Families of rows that turns and mirrors carry onto each other, the same ones carrying the whole set onto itself: the rest of each named row's family, in list order
4 families of 4 rows
T: [+2.94 +0.72 +0.96 +2.83 -2.53 +3.40 -0.31 -1.33 -3.55 +3.08 -1.02 -1.59 -0.78 -3.74 +0.18 +1.61 -0.52 -3.86 -0.65 -2.30 -0.52 -1.52 +0.10 +0.45]
M: [-3.65 -0.03 +2.54 -3.11 -2.03 -2.09 +0.93 +1.94 +1.67 -3.14 +4.32 -1.42 -1.65 +0.97 +1.18 -1.76 +3.03 +2.01 +0.43 +2.89 -0.02 +2.26 +1.26 -4.77]
B: [+6.57 +2.58 -2.17 -3.60 -0.12 -4.71 -0.34 +2.97 +0.85 +0.50 +0.89 +1.30 +0.65 -3.46 +3.24 -3.51 +0.12 -0.67 +2.25 -2.40 -2.31 +0.50 -1.85 -0.07]
H: [-2.72 -0.45 +1.42 -0.95 +2.08 -0.53 +2.83 -0.77 +2.06 +0.15 -2.07 +1.33 +1.27 -2.40 +0.97 +1.47 -6.25 +1.21 -0.23 +6.53 +0.03 -3.40 -2.22 +2.87]
N: [-5.53 +0.00 +2.85 -4.43 -0.56 -1.80 +1.36 +1.52 +1.59 -4.10 +2.28 +1.75 -1.99 +2.09 +1.97 -3.26 +1.61 +2.40 +1.18 +2.87 -0.58 +0.01 +0.32 -3.02]
Y: [+1.42 +2.60 +1.16 +2.11 -0.33 +2.64 -0.12 -2.11 -4.50 +3.28 -1.93 -1.63 -1.31 -3.25 +0.06 +1.52 +0.10 -3.58 -2.02 -2.36 -1.02 -1.06 +0.56 +0.05]
S: [+6.68 +1.05 -0.93 -3.33 -0.99 -4.49 +0.40 +3.64 +1.22 +1.51 +1.03 -0.28 +0.52 -4.44 +4.01 -3.70 -1.52 -1.86 +1.91 -2.92 -2.33 +0.92 -0.83 -0.73]
D: [-3.45 -1.97 +0.10 -3.53 +2.28 -0.65 +3.97 -0.89 +1.86 +0.15 -0.90 +1.08 +1.88 -2.99 +2.40 +2.60 -4.55 +2.22 +0.44 +6.03 -0.23 -2.50 -3.76 +2.33]
V: [-6.39 +0.40 +2.43 -2.41 -1.37 -2.34 +1.25 +1.18 +0.94 -1.82 +3.89 -1.23 -1.54 +1.63 +2.31 -2.33 +1.89 +2.95 -0.51 +2.90 -0.13 +1.20 +0.56 -3.91]
Q: [+0.01 +1.27 +0.15 +3.79 -1.48 +3.14 -0.61 -2.63 -3.09 +4.25 -1.21 -1.87 -0.80 -3.86 +0.91 +0.91 -1.39 -2.72 -0.44 -1.65 -0.45 -2.55 +0.34 +1.21]
G: [-3.25 -1.16 +0.71 -2.19 +1.37 -0.77 +2.89 -1.49 +2.15 -0.07 -1.87 +1.47 +2.14 -1.56 +0.86 +1.27 -4.64 +3.89 +0.13 +6.56 -0.07 -2.26 -3.70 +2.17]
C: [-5.75 -0.73 +2.66 -2.36 -1.73 -0.54 +0.80 +2.65 +1.10 -1.15 +4.77 -0.44 -1.70 +1.92 +2.63 -1.42 +3.42 +1.59 -0.72 +2.89 -0.56 +1.14 -0.05 -2.87]
Z: [-4.57 +0.23 +1.57 -3.67 +1.01 -0.30 +1.65 -3.11 +0.98 -1.91 -1.41 +0.81 +1.82 -0.13 +1.04 +1.47 -4.41 +0.93 -0.53 +6.53 -0.17 -2.66 -1.65 +2.03]
X: [+5.53 +0.14 -0.82 -4.20 -1.14 -4.20 -0.92 +3.00 +2.05 +1.53 +1.08 -0.24 +1.59 -3.75 +2.89 -4.29 -0.15 +0.29 +1.70 -3.02 -2.97 +2.30 -1.88 -1.69]
E: [+2.94 +1.23 +0.76 +2.95 -0.95 +2.36 +0.86 -1.55 -2.38 +4.88 -1.06 -2.30 +0.61 -4.30 +2.19 +2.53 -0.64 -2.94 +0.11 -2.35 -1.60 +1.12 -0.17 +2.16]
P: [+5.64 +0.78 -1.39 -1.21 +0.48 -1.98 +0.77 +4.11 -0.54 +2.44 +3.29 -0.56 +1.05 -4.25 +3.14 -3.78 -0.31 -1.40 +2.33 -3.87 -2.65 +3.00 -1.55 -1.21]

The rest of the family of S: T, V, G
The rest of the family of E: N, Z, P
The rest of the family of X: M, H, Q

